(in the rows, 128 means zero)
Named moves, each a turn or a mirror, and the order they were made in; the first pair answered
move G:
[132 145 132 120 126 110 110 121 123 109 138 148 122 121 127 126 127 135
  99 112 131 129] -> [131 146 129 116 115 108 119 126 126 118 138 150 121 123 119 138 127 134
 106 124 130 120]
[115 117 136 118 124 149 155 170 134 151 144 114 136 119 107 151 122 115
 143 140 156 128] -> [122 118 134 127 140 153 139 166 135 144 145 104 145  99 114 135 138 123
 139 114 162 154]
[133 130 183 115  86  98 132 147 136 144 118 152  91 117  76 174 120  73
 139 186 137 126] -> [148 121 185 141 149 111 101 132 151 130 105 123 107  65  90 116 159  77
 120 112 150 190]
[119 123 136 128 109 131 152 165 124 165 119  93  94 117 107 150 158  91
 157 148 145 144] -> [130 128 140 137 123 134 143 164 127 163 120  85 106 101 106 136 166  97
 146 135 149 159]
move Z:
[136 130 135 135 117  98 139 165 135 142 130 115 106 111  87 166 149  93
 116 169 125 165] -> [138 123 144 143 130 101 118 162 143 132 131 110 109 102  93 137 165  86
 124 141 133 181]
[133 115 143 129 127 186 147 118 139 138  70  52 131 119 128 118 148  90
 160 126 149  87] -> [128 109 147 125 112 186 151 122 133 140  74  59 134 126 116 117 142  90
 165 135 153  78]
[132 117 123 109 112 164 202 162  88 164  94  89  95 152 139 198 129 135
 196 213 135  54] -> [162 116 120 154 204 166 171 149  95 147  61  36 110  71 170 156 194 141
 149 125 140 144]
[134  94 125 112 138 155 134 105 148 125 120 139 135 127 148 105 134  99
 131 130 110 120] -> [136  91 123 105 128 152 139 110 139 132 116 144 129 133 150 118 128  97
 127 149 108 104]
move K:
[133 116 151  74  82 126 109 134 135 119 177 146  94 143 102 122 116 132
 133 135 155 156] -> [136 126 128  83  96 122  91 113 136 103 175 160 111 143 123 110 103 155
 116 114 137 155]
[127 140 143 125 143 139 153 148 138 147 124 102 110 112 101 147 135 102
 128 151 130 144] -> [116 130 161 112 122 144 139 141 143 152 139 120 120 140  96 135 120 102
 147 148 138 119]
[138 134 144 129 158 135 135 136 115 127 108 120 144  90 119 120 167 124
 128 107 149 163] -> [133 135 157 117 145 142 136 144 119 139 115 130 134 101  94 124 169 112
 148 111 161 157]
Now pairs of rows:
Each pair is two moves apart.
[103 100 171 133 100 117 155 157 127 173 129 104  83 148  98 153 145  96
 181 181 165  85] -> [105  80 198 145 141 137 101 132 146 149 139  99 109 118 103  87 166 105
 193  96 189 127] | G then K
[163 162 134 148 133  55  72 106 175  83 150 227 170 100  68 116  91 156
  91 149  76 184] -> [153 145 165 145 128  54  70 126 181  96 162 222 165  92  43 100 109 131
 117 140 101 198] | K then Z
[125 140 158 127  96  77 127 156 119 110 160 123 120 121  92 126 132  93
 134 158 140 135] -> [134 163 122 127  97  72 149 152 117  96 140 123 130 120 134 150 113 123
  89 172 110 127] | K then Z
[167 171 111 139 124  83 126 113 107 114 145 151 116 109 155 148 108 136
  86 147  86 167] -> [147 168 141 119  81  84 116 117 115 120 175 175 113 147 115 142  98 125
 123 161 101 147] | Z then G
[122 108 178 132 125  74 117 191 156 114 104 125 116 111  97 105 120 142
 159 141 112 172] -> [119 112 166 126 119  68  89 164 171  93 118 150 131 119 104  84 105 159
 155 126 104 160] | K then K
[ 94 104 162 116 114 158 129 127 119 143 129 134 144 156 130  97 118 117
 172 126 151  77] -> [118 126 117 135 161 148 121 100 129 114 108 120 162 126 181 106 123 155
 112  90 123 107] | K then K
[130 141  87 159 162 125 137 124 122 140  82 119 117 102 148 171 119 130
  88 135 121 141] -> [131 120 112 160 166 130 145 145 116 153  85 100 103  94 117 171 142 110
 119 134 143 154] | K then G
[120 131 153 114  93 161 136 135 130 143 154 143 112 167 120 117 107 125
 163 152 134  97] -> [145 150 112 151 161 154 157 129 119 128 107  90 118 102 169 137 135 145
  98 130 117 142] | Z then G
[127 125 127 126  90 120 151 149 121 143 132 119 109 143 119 147 124 114
 129 155 131 115] -> [130 118 143 142 129 129 128 147 128 144 121  98 121 115 122 114 158 104
 137 121 148 153] | G then K
[117 152 115 102 123 113 124 111 150 110 128 169 159 188 141 122 100 155
 136 109  87  94] -> [140 165 107 140 183 110 132 119 148 113  94 115 155 118 160 121 144 145
 100  77  93 151] | G then K
[123 115 137 136 123 172 144 114 135 133 117 107 134 104 154 123 151 128
 142 114 142 127] -> [117 109 131 125 113 171 132 102 139 129 130 126 140 131 157 117 131 137
 145 114 130 105] | Z then K
[153 121 121 122 130 100 133 163 142 145 145 141 119 121 126 151 155  97
 116 142 150 148] -> [138 118 121 109 106 106 113 142 148 137 159 166 136 155 119 122 135 107
 138 130 148 127] | K then K
[107 100 176 131  94 136 126 161 153 145 133 118 121 154  80 126 157  97
 170 141  99 142] -> [123 129 120 128  95 119 152 145 134 126 109 124 126 164 138 173 123 143
 117 181  55 115] | K then Z
